In the rows, 128 means zero.
Each path below is one point turned by a fixed rotation once a step. After each direction that follows a path, write how fast that rotation turns it, in degrees each step (0 if it stays still).
Each turn is a multiple of 5 degrees from 10 to 175, or 0.
Each row of a path follows its step; steps can be skipped.

step 6: [126 134 128 126 130 127 130 126 139 129 122 136 132 130 126 125 131 136
 120 129 125 129 131 125 134 123 131 145 120 123 133 120 123 139 132 129
 120 124 123 128 124 128 123 126 133 126 122 124]
step 7: [124 138 125 127 130 132 125 123 133 124 132 134 126 132 123 121 128 128
 130 129 130 124 127 124 127 119 135 136 126 120 129 126 138 136 122 138
 138 123 135 135 134 128 133 117 128 130 123 128]
step 9: [119 130 133 133 126 131 129 133 122 136 126 132 127 138 131 129 126 136
 133 126 124 135 131 139 131 131 122 121 130 138 135 131 140 126 123 135
 131 130 122 128 130 132 127 126 131 115 125 129]
step 12: [120 130 127 125 136 128 124 124 132 123 134 128 129 128 129 112 121 130
 130 129 124 132 137 121 128 133 131 132 128 113 128 129 123 135 121 127
 129 135 127 126 122 120 133 127 133 121 134 127]
step 16: [127 128 128 131 128 127 127 129 140 138 122 125 124 131 135 146 132 121
 126 129 123 124 126 131 130 132 132 117 131 128 133 124 128 134 128 136
 130 133 121 127 137 132 120 131 127 124 135 131]
step 19: [125 129 137 130 135 129 128 128 136 131 126 137 130 124 126 121 118 126
 129 121 136 125 137 126 126 117 138 126 130 127 129 131 129 130 117 126
 129 128 130 131 122 127 127 121 113 130 127 126]
step 30: [126 121 125 117 128 123 125 125 132 127 139 138 128 115 129 130 127 124
 118 126 120 123 133 120 124 133 127 141 120 128 126 130 128 129 122 122
 127 127 134 127 123 129 129 134 126 125 131 133]
step 31: [128 130 130 124 123 121 122 124 128 134 122 135 124 130 123 125 126 126
 115 128 131 115 131 123 133 120 125 135 124 128 119 124 130 125 121 132
 127 131 125 126 121 124 126 127 118 119 125 120]
step 32: [134 136 125 129 130 136 130 123 120 138 131 131 135 134 125 128 130 124
 125 133 136 126 122 118 119 121 123 125 119 129 122 128 128 131 128 137
 141 126 130 125 123 130 126 124 122 122 129 130]
step 40: [124 130 131 128 121 128 129 127 134 125 135 118 130 131 132 132 125 125
 119 134 130 139 116 122 129 127 117 130 131 129 129 130 126 142 132 134
 132 130 128 126 136 135 136 129 134 126 124 130]
[126 128 128 128 130 128 127 131 127 129 125 129 130 128 131 126 130 126
 128 130 127 128 127 127 129 126 126 126 131 124 128 128 129 126 126 128
 129 130 126 127 126 128 127 130 128 126 128 129] | 95
[127 126 128 129 126 127 129 132 125 131 131 131 126 128 126 128 126 128
 127 128 128 127 128 128 129 130 127 130 128 128 129 129 128 127 128 125
 128 127 125 129 130 128 129 130 127 127 125 127] | 85
[127 128 128 125 131 130 128 128 129 131 128 128 130 127 123 125 130 129
 128 128 130 124 130 128 127 127 127 129 128 127 128 128 128 127 128 129
 126 129 131 127 129 129 130 128 127 128 126 127] | 60
[126 128 128 127 130 129 129 127 127 126 127 130 128 130 129 124 126 128
 127 125 128 130 128 128 127 129 130 124 131 130 128 130 125 128 131 126
 127 127 129 129 127 128 127 130 126 129 129 126] | 45
[128 129 129 129 126 132 127 127 127 126 128 133 128 129 128 129 130 130
 128 128 129 127 128 128 125 126 128 127 127 128 125 130 130 127 127 128
 128 129 125 129 128 125 130 128 127 130 129 127] | 60

step 1: [133 133 120 119 132 131 127 125 135 126 135 129 122 120 133 128 133 133
 134 131 128 126 124 123 134 138 138 128 119 135 125 134 125 134 141 130
 122 120 123 131 130 131 124 129 123 127 132 137]
step 3: [126 126 127 116 116 113 131 127 133 125 128 132 129 132 118 132 127 136
 125 128 122 129 126 130 128 125 123 134 122 121 138 135 130 124 141 120
 130 128 125 129 126 128 132 119 125 128 128 124]
step 7: [125 124 121 125 125 117 124 114 134 127 137 121 133 129 132 125 128 129
 137 134 132 130 117 126 130 135 115 132 126 126 126 129 122 128 124 133
 118 122 128 132 125 127 136 125 127 133 127 131]
step 8: [127 127 128 124 122 128 129 131 130 122 127 127 130 120 122 127 133 122
 138 140 129 129 126 133 118 132 120 132 115 134 130 133 122 142 138 134
 129 125 131 127 120 129 133 125 125 131 124 126]
step 9: [131 136 132 113 130 130 126 122 138 123 123 125 122 124 130 131 138 128
 134 133 115 126 126 125 121 127 131 125 122 123 127 131 126 134 131 126
 133 129 113 124 125 124 131 129 127 131 127 133]
step 12: [123 128 126 125 125 114 130 121 137 123 125 127 125 124 131 136 123 128
 129 131 113 130 132 128 136 135 125 124 117 125 123 138 130 123 131 125
 129 131 127 128 117 136 132 122 133 128 128 125]
step 18: [130 136 132 119 134 123 130 116 133 127 126 140 126 121 132 123 129 140
 128 138 125 125 122 123 122 127 125 128 129 121 130 130 131 132 134 135
 130 126 120 124 126 132 126 126 127 133 120 118]
step 25: [124 122 119 120 122 122 139 114 129 127 132 138 133 118 132 128 131 128
 134 128 122 128 127 126 135 136 122 128 122 125 128 125 118 130 130 121
 123 126 128 123 129 124 134 136 131 127 128 122]
step 29: [133 135 125 119 125 131 126 128 130 118 128 127 133 120 127 131 133 127
 140 137 115 133 118 135 128 127 123 130 122 133 126 128 125 133 128 129
 135 131 133 132 129 127 135 122 118 131 122 134]
step 30: [134 124 133 118 130 125 130 120 137 121 125 137 128 123 131 131 128 134
 133 135 119 129 125 126 127 126 125 126 129 121 133 138 137 139 133 128
 135 129 118 130 128 135 131 128 132 134 124 123]
[127 130 128 127 127 129 130 128 128 126 128 132 129 128 130 127 129 128
 126 128 128 129 125 128 130 126 130 129 130 127 128 128 126 126 126 129
 129 128 128 126 124 125 130 129 125 128 130 130] | 95
[126 129 125 126 127 126 128 129 124 128 128 130 128 130 132 129 129 129
 127 125 128 130 128 128 126 128 124 127 127 129 127 128 130 130 128 128
 127 127 128 126 129 126 126 127 129 126 128 129] | 35
[127 128 129 125 128 125 127 128 128 127 123 128 127 129 126 128 126 130
 126 130 127 126 129 129 128 127 129 129 129 126 126 130 128 128 128 129
 130 129 126 127 127 126 125 126 130 131 129 127] | 120
[127 127 127 125 128 130 130 130 128 128 128 129 124 124 129 126 128 126
 128 130 125 126 131 128 129 126 124 126 129 128 131 127 129 128 127 128
 128 127 129 129 127 129 128 129 129 128 130 129] | 85

step 8: [124 126 133 124 135 131 123 134 131 125 117 132 132 135 119 132 127 126
 118 120 133 120 133 137 126 134 124 130 125 128 130 131 129 137 127 136
 125 122 125 126 133 130 123 138 124 126 129 139]
step 14: [133 125 119 128 135 130 131 137 123 129 128 124 129 124 116 132 118 126
 121 129 119 128 132 130 124 126 131 129 125 121 132 125 126 131 138 127
 121 129 125 136 123 119 133 133 114 128 129 129]
step 16: [126 125 133 119 116 132 124 135 128 131 130 128 131 130 133 122 131 133
 129 125 128 128 131 132 133 137 126 136 115 126 132 132 127 122 140 125
 129 127 126 125 127 126 121 141 122 134 132 134]
step 17: [124 129 120 126 122 134 140 128 130 137 128 129 118 127 137 118 125 133
 136 133 133 120 129 126 127 132 130 128 127 124 120 122 129 130 136 130
 124 136 127 125 125 128 134 130 116 126 119 131]
step 20: [125 135 116 121 127 137 128 133 127 122 125 122 124 126 120 126 122 140
 127 131 129 126 131 136 131 118 127 137 131 130 127 136 131 135 120 131
 130 129 129 123 131 127 123 132 120 121 121 124]
step 23: [124 143 130 125 131 121 130 128 131 132 128 124 125 133 131 131 124 137
 127 128 135 132 131 127 130 126 124 128 135 124 123 125 133 128 137 135
 135 126 139 124 136 129 128 130 133 121 124 143]
step 27: [121 129 133 120 128 141 124 128 133 135 122 126 117 131 124 136 130 121
 128 135 127 130 121 140 122 129 130 133 127 128 140 121 130 128 131 125
 127 118 124 133 128 128 133 128 127 132 128 135]
step 30: [127 135 136 130 135 130 134 127 133 127 116 132 130 127 125 121 123 125
 124 128 132 123 130 128 127 138 135 126 136 129 133 138 123 132 137 131
 119 119 123 128 123 121 131 135 118 129 125 129]
step 34: [131 130 126 127 131 137 130 131 139 127 135 130 124 125 129 124 128 139
 135 127 127 130 128 124 136 129 121 130 129 121 124 119 126 130 131 124
 127 140 123 123 126 124 129 135 119 137 130 141]
step 39: [125 126 127 121 124 138 125 134 134 133 127 130 120 126 133 131 118 136
 131 130 132 126 130 122 127 121 121 135 119 124 123 129 130 129 131 124
 135 135 124 131 138 123 139 125 126 127 126 138]
[129 127 130 129 129 127 126 128 125 128 131 127 127 129 130 127 129 129
 127 128 126 128 130 129 129 128 127 127 125 126 128 126 123 127 128 127
 131 129 127 131 128 126 128 127 127 128 128 129] | 145
[128 128 126 126 127 125 126 128 129 125 130 128 131 129 126 130 127 127
 128 127 129 127 127 127 126 130 128 128 127 127 128 131 126 126 131 130
 131 129 130 127 126 128 126 127 129 129 129 130] | 145
[129 131 126 131 128 130 129 129 129 128 129 126 128 129 130 127 127 129
 127 127 131 129 126 126 128 126 127 128 128 127 126 129 126 131 127 126
 131 127 131 126 128 127 130 128 128 127 131 128] | 135
[126 127 127 127 129 131 132 130 130 127 129 127 128 130 125 129 130 127
 127 126 128 130 129 129 129 126 127 126 128 128 128 127 129 128 127 130
 128 129 131 131 128 127 127 130 129 132 131 129] | 55
[130 132 129 127 126 126 129 129 126 130 126 126 129 126 125 130 128 128
 127 131 126 129 128 128 128 126 128 128 128 129 131 126 129 128 130 128
 131 129 129 129 128 128 128 128 131 127 129 127] | 85
[129 127 126 128 128 127 129 128 130 126 131 129 126 127 128 129 128 126
 129 129 127 129 129 129 132 125 126 128 130 126 128 127 128 128 127 129
 128 130 130 127 127 128 129 129 129 124 125 130] | 130

step 2: [135 129 133 126 127 130 128 132 133 128 132 123 132 132 123 131 124 131
 125 140 136 132 134 123 141 127 128 123 127 118 127 126 127 128 120 122
 123 128 121 132 124 115 132 127 135 131 132 125]
step 5: [124 126 125 129 124 121 125 122 118 125 126 134 126 126 139 128 127 132
 115 126 130 127 138 136 130 119 127 125 131 125 123 126 126 126 115 129
 121 127 127 129 124 133 127 122 128 136 128 129]
step 6: [137 124 123 127 132 130 125 128 127 137 124 127 137 126 125 129 129 124
 130 136 123 130 129 133 130 116 132 128 133 129 120 116 118 121 131 127
 135 129 123 124 134 125 132 120 124 132 124 129]
step 9: [126 125 130 126 122 136 123 125 133 121 125 134 125 124 124 128 127 121
 128 136 133 123 127 123 129 120 130 133 129 117 122 133 117 134 121 125
 122 128 130 120 123 124 120 133 121 124 123 133]
step 16: [123 122 129 129 123 127 118 122 133 128 134 133 131 132 130 131 137 119
 122 123 131 130 128 134 139 128 130 123 123 123 132 121 125 125 119 117
 119 130 129 128 130 132 130 123 127 135 134 131]
step 18: [125 126 120 128 125 135 125 125 131 134 130 127 131 128 123 124 132 127
 132 139 134 124 131 131 133 116 121 124 129 127 130 116 133 131 125 130
 120 127 123 119 117 121 129 121 130 128 130 132]
step 19: [141 134 134 132 128 121 136 134 124 127 132 141 134 125 129 124 126 130
 128 131 123 123 130 129 137 125 121 126 132 127 130 125 120 125 124 126
 124 127 127 131 119 125 135 129 117 131 127 126]
step 20: [125 119 134 130 123 130 126 130 137 132 121 129 127 127 130 129 119 123
 119 135 127 127 135 128 129 118 115 125 127 121 123 128 127 118 127 127
 125 135 127 123 128 124 123 133 129 131 118 128]
step 24: [133 132 127 130 115 129 132 130 130 131 124 132 128 127 129 122 116 127
 131 126 126 123 124 138 134 122 128 127 127 122 123 119 120 129 127 134
 130 122 135 133 128 122 125 127 121 125 134 139]
step 35: [132 128 134 121 127 132 131 124 130 121 129 138 125 128 124 124 117 128
 124 128 130 127 131 132 132 124 127 123 134 122 124 128 131 130 122 133
 122 131 127 128 123 119 128 119 118 142 129 137]
[127 128 124 126 129 130 128 128 126 131 132 127 128 127 127 130 127 128
 131 129 129 123 128 128 128 126 129 129 127 128 128 128 125 129 129 128
 129 129 128 128 128 129 127 130 129 128 129 132] | 120
[130 129 128 126 123 129 127 129 131 128 130 127 127 129 128 129 126 126
 128 130 129 132 128 127 129 126 127 127 127 128 128 127 130 129 126 126
 130 127 129 124 128 129 126 129 131 126 128 127] | 160
[127 129 126 129 128 129 128 127 126 129 126 127 128 130 127 128 128 130
 128 130 128 132 127 130 129 129 130 128 127 131 130 125 126 130 126 129
 128 131 128 127 130 130 127 125 128 131 129 129] | 65
[124 125 126 129 127 128 127 127 127 128 129 130 127 124 127 128 127 127
 128 128 126 130 127 126 127 131 127 126 125 126 127 127 128 130 127 131
 128 127 128 127 130 128 128 130 127 129 129 126] | 85
[129 130 130 126 126 127 129 129 127 131 128 130 129 129 128 130 128 127
 130 126 125 125 125 127 127 129 127 126 128 129 130 128 130 129 127 127
 125 128 129 126 127 129 127 129 129 131 125 129] | 95
[126 128 128 129 130 132 127 131 129 129 130 132 127 131 128 126 128 126
 131 128 128 130 129 127 127 128 127 130 131 126 130 128 128 128 126 127
 127 128 129 127 128 128 129 126 126 127 129 129] | 40

step 0: [125 138 135 126 129 139 116 131 126 131 131 124 124 129 139 129 131 129
 128 121 138 132 126 121 129 135 132 129 122 126 125 122 121 127 133 132
 126 131 134 120 118 125 129 126 129 122 135 123]
step 1: [124 127 121 127 128 135 126 130 128 123 131 124 126 132 143 133 128 127
 123 130 136 123 130 128 122 135 128 128 125 140 139 124 118 133 128 131
 132 126 141 123 133 129 125 122 126 123 134 121]
step 4: [123 120 119 129 123 123 119 126 126 127 126 122 127 131 126 137 127 136
 124 126 139 129 119 128 133 124 126 138 128 137 123 126 130 121 133 127
 127 128 138 131 121 124 138 126 132 122 130 133]
step 5: [125 120 121 125 122 122 137 124 127 132 115 122 121 136 132 132 129 126
 129 130 137 136 130 133 133 130 131 131 130 128 129 132 116 124 131 128
 134 131 131 137 122 126 136 119 128 127 129 123]
step 8: [121 132 124 129 122 131 126 126 127 124 121 126 123 121 123 133 134 130
 133 126 131 125 121 128 120 131 121 128 125 132 132 121 123 132 134 137
 124 129 133 129 133 122 123 115 123 119 139 120]
step 16: [128 122 126 118 127 126 121 128 121 123 128 116 126 142 131 132 128 133
 125 123 138 128 124 123 121 135 127 121 127 123 127 127 127 137 127 121
 128 127 135 128 125 128 125 118 131 119 135 126]
step 23: [125 126 130 129 127 125 121 120 125 118 120 119 128 127 131 136 122 127
 130 129 139 138 125 131 128 130 131 129 121 130 128 133 122 127 130 126
 135 131 132 127 127 129 128 114 122 120 130 116]
step 30: [117 130 130 126 128 127 133 119 125 132 126 121 125 126 133 138 133 123
 138 128 136 126 133 132 131 134 128 127 129 131 128 121 121 128 133 116
 131 134 127 130 126 133 127 115 123 125 139 128]
step 37: [122 137 126 132 120 120 126 128 127 135 112 122 125 133 128 139 134 124
 126 125 133 124 125 124 133 126 132 124 131 132 128 126 124 121 140 122
 126 135 126 133 128 127 135 129 124 122 130 123]
step 40: [128 134 125 128 128 134 126 131 130 125 120 123 124 124 137 121 132 130
 133 123 124 131 128 129 134 132 127 127 129 129 135 129 117 123 125 133
 128 130 134 122 128 117 125 124 135 115 141 121]
[128 128 129 126 129 128 128 130 128 127 129 126 127 130 126 130 129 129
 127 129 127 125 128 126 128 130 127 132 129 125 127 131 126 127 129 128
 128 129 129 131 127 127 130 131 127 130 129 126] | 65
[127 127 127 128 130 126 127 128 127 125 127 126 126 128 128 127 132 130
 129 127 128 129 127 130 129 126 127 129 128 127 127 132 131 130 125 127
 128 127 129 129 128 126 127 127 133 127 128 129] | 60
[130 125 128 129 127 128 129 128 128 130 130 129 125 130 128 129 128 128
 128 127 133 128 131 130 127 131 127 129 128 129 127 129 128 129 129 128
 127 126 127 129 129 128 129 129 129 129 131 132] | 25
[126 126 127 125 127 129 126 127 126 128 129 128 128 128 126 130 129 128
 128 130 130 131 128 128 126 128 125 130 127 128 127 127 127 131 130 131
 128 129 130 125 126 130 127 126 128 128 125 128] | 95
[128 128 130 129 128 130 126 128 127 126 127 128 128 128 129 126 127 131
 129 126 127 126 129 125 122 131 127 126 127 130 128 130 127 129 127 129
 130 128 128 127 127 126 127 128 129 129 129 128] | 45

step 9: [134 123 134 132 129 131 144 126 125 124 132 134 129 139 140 128 129 134
 133 131 122 128 136 128 123 133 134 129 126 131 132 131 123 140 126 131
 120 140 134 119 129 128 130 127 127 127 127 134]
step 10: [128 125 132 124 123 122 133 129 122 135 130 130 117 123 140 134 126 133
 130 124 131 112 130 131 133 123 127 130 130 135 131 121 134 130 128 125
 129 136 131 126 132 134 128 120 133 114 128 134]
step 11: [123 129 133 129 130 127 141 129 123 122 118 125 126 133 125 143 130 133
 131 127 125 125 135 123 121 124 124 130 132 124 136 123 119 133 130 121
 142 128 124 130 133 132 125 124 127 122 135 124]
step 13: [122 134 131 132 128 126 127 137 114 126 139 128 127 135 127 133 131 138
 128 122 122 129 137 124 127 127 122 130 132 125 125 132 127 118 126 126
 126 131 135 122 125 130 138 139 132 125 138 130]
step 14: [124 128 127 127 122 125 133 124 120 131 127 135 130 132 120 140 121 138
 139 116 141 128 128 127 132 132 127 129 125 129 132 131 124 134 130 131
 117 130 131 122 118 126 126 127 135 130 128 131]
step 19: [130 127 136 132 130 134 131 132 118 131 130 126 125 130 131 144 126 127
 131 121 129 119 126 139 121 125 120 128 126 133 143 124 124 129 125 131
 133 130 124 124 125 136 130 117 128 119 129 130]
step 23: [132 131 137 134 121 125 126 118 122 124 133 136 131 134 121 129 123 139
 132 128 127 126 124 132 134 126 126 133 127 126 129 130 132 137 139 125
 117 134 131 124 124 127 129 123 135 118 130 137]
step 27: [136 119 136 130 127 127 128 135 120 124 133 125 126 136 136 133 123 135
 130 121 134 119 136 128 126 136 132 134 134 136 131 129 123 133 119 128
 129 138 127 120 129 138 133 128 127 126 127 134]
step 32: [126 130 129 136 120 126 135 126 122 132 132 131 118 136 123 133 135 132
 138 128 137 115 127 128 129 130 121 137 125 134 131 131 130 128 139 128
 119 132 134 125 125 130 134 129 139 130 130 134]
step 34: [130 124 138 133 124 135 131 118 132 116 127 134 128 132 133 127 127 136
 132 133 127 126 141 128 123 120 128 139 123 132 122 125 123 137 129 130
 129 131 126 135 128 122 129 131 128 120 135 135]
[125 127 128 127 130 127 132 129 128 131 127 125 129 128 126 125 128 127
 129 128 127 129 132 128 127 130 129 126 126 128 127 126 128 129 130 129
 127 130 129 127 129 126 129 127 128 129 130 126] | 170
[127 129 130 128 129 125 127 127 128 126 129 126 125 127 125 127 129 129
 126 127 130 126 125 129 127 131 128 128 127 128 129 127 127 131 129 128
 129 127 129 126 130 131 128 126 131 127 128 127] | 85
[125 130 128 128 126 130 125 127 126 130 128 127 129 127 130 126 127 127
 131 128 130 126 127 130 127 127 126 127 124 128 129 129 130 128 127 129
 127 129 127 129 130 127 127 126 130 127 126 128] | 160
[129 130 129 128 127 126 128 129 127 129 130 128 127 128 126 129 125 128
 130 128 126 127 129 127 129 127 130 128 126 125 131 127 128 128 131 128
 128 124 129 127 130 129 128 132 127 128 126 126] | 40
[131 129 130 130 128 129 130 127 131 125 129 128 127 127 124 127 128 127
 130 126 130 129 129 129 129 129 129 128 125 128 125 128 129 126 126 129
 125 128 127 131 128 128 128 130 129 128 129 131] | 40
[130 127 127 129 126 126 129 129 126 131 130 126 128 128 128 128 130 131
 129 128 127 131 127 132 129 130 127 127 130 127 129 129 129 129 128 130
 126 128 126 125 129 129 128 129 130 129 127 132] | 80
[127 129 129 128 129 127 128 127 129 132 128 130 128 125 128 131 129 127
 124 128 129 128 128 132 130 125 127 126 127 129 127 125 129 128 128 130
 127 128 129 127 127 129 132 128 127 128 128 128] | 160
